Small tables with named rows and columns. After each table, cells are looked up by row and column.

Duburol =
         Reme   Gar  Gamu
Zuk      1.06  7.16  8.30
Pokarip  1.85  3.49  4.37
Lom      2.48  5.18  9.85
Rud      5.30  4.76  8.75

Lom, Gamu -> 9.85
Pokarip, Gar -> 3.49
Zuk, Gar -> 7.16
Pokarip, Reme -> 1.85
Pokarip, Gamu -> 4.37
Zuk, Reme -> 1.06
Rud, Gar -> 4.76
Lom, Gar -> 5.18
Rud, Reme -> 5.30
Zuk, Gamu -> 8.30
Lom, Reme -> 2.48
Rud, Gamu -> 8.75

Table Nife
cols = Gepesur, Kivif, Navupu, Ror, Mup, Lonara, Molog, Luf, Tebo
Resunu: [-73192, 68849, 6593, -76269, 64174, -43130, 46999, 96953, 45498]
Kenagu: [-68554, 48008, 9855, -60861, 42511, -25337, 29946, 83345, 29462]
Vav: [-43225, 34771, -20080, -30577, 48860, -17689, 48704, 25982, 31532]
Giboz: [-63985, 39015, -17883, -35613, 47394, -13797, 53923, 32589, 22579]
Papotab: [-30095, 39003, -5854, -22603, 36585, -18404, 32861, 21309, 23455]
Tipe: [-36046, 42219, 15879, -36713, 27332, -16805, 22881, 39575, 19272]
Pav: [-68822, 57192, 1035, -61837, 69161, -29580, 57914, 82219, 39974]
Vunoda: [5194, -1863, -5005, 9935, 10682, -2336, 21770, -18837, 366]
Muviku: [-16472, 11501, -3255, 5730, 13890, 6109, 2704, 11554, 3067]
Rifu: [-72947, 64669, -9000, -60599, 61970, -35779, 44533, 73631, 44648]
Los: [-52231, 35568, -10397, -40030, 48151, -13881, 51582, 46458, 29192]
Daragab: [-7442, 21876, 15757, -25001, 7830, -14517, 19058, 12243, 11554]
Rav: [-70800, 39137, -3194, -41091, 54336, -10005, 61953, 55333, 19387]

Luf of Daragab is 12243
Mup of Daragab is 7830
Navupu of Vav is -20080
Tebo of Kenagu is 29462
Tebo of Muviku is 3067
Luf of Muviku is 11554
Molog of Giboz is 53923
Lonara of Muviku is 6109
Luf of Kenagu is 83345
Mup of Los is 48151
Kivif of Kenagu is 48008
Lonara of Tipe is -16805
Gepesur of Daragab is -7442

Table Tezub
fields: Nizisu, Pulok, Munuf, Ledo, Dasef, Gipopud, Bukof, Tusat
Rif: [-33, -46, 30, -70, -33, -12, 8, 15]
Beguge: [-63, -73, -23, -70, -5, -31, 7, 25]
Vabuzis: [-97, -54, 23, -60, 2, -2, 23, -45]
Vof: [-94, -86, -51, -47, -22, 11, 20, 15]
Disimad: [-79, -9, 2, -1, -73, 30, -1, -72]
Rima: [81, -69, -23, 1, -4, 59, -58, 20]
Rinuv: [-22, -60, -52, -53, -16, -23, 10, 15]
Mepira: [56, -45, 37, -17, 22, -22, -89, 18]
Bal: [-90, -67, 2, -45, -11, -48, -12, -31]

Beguge, Ledo => -70
Rinuv, Munuf => -52
Bal, Tusat => -31
Rinuv, Ledo => -53
Rima, Nizisu => 81
Bal, Ledo => -45
Rif, Ledo => -70
Vabuzis, Gipopud => -2
Vabuzis, Bukof => 23
Vabuzis, Munuf => 23
Which row has the largest Bukof? Vabuzis

Zef
            Lan    Siti  Foleze    Miku   Bobes     Nin     Mis   Kavov
Nutudib  -0.882  -0.454  -0.025  -0.372  -0.240  -0.352   0.382  -0.167
Zeset    -0.379   0.455   0.417  -0.710   0.110  -0.930  -0.242   0.270
Bup      -0.151  -0.475  -0.936   0.035  -0.407   0.148  -0.551  -0.844
Lil      -0.740  -0.208  -0.356  -0.451  -0.133  -0.300  -0.039  -0.106
Tun       0.024  -0.215  -0.560  -0.562  -0.338  -0.149  -0.465  -0.251
Nozepog   0.665  -0.677  -0.912  -0.130  -0.688   0.380  -0.640  -0.684

Nozepog, Kavov -> -0.684
Nozepog, Miku -> -0.130
Nozepog, Siti -> -0.677
Bup, Nin -> 0.148
Nozepog, Foleze -> -0.912
Lil, Foleze -> -0.356
Tun, Mis -> -0.465
Zeset, Mis -> -0.242

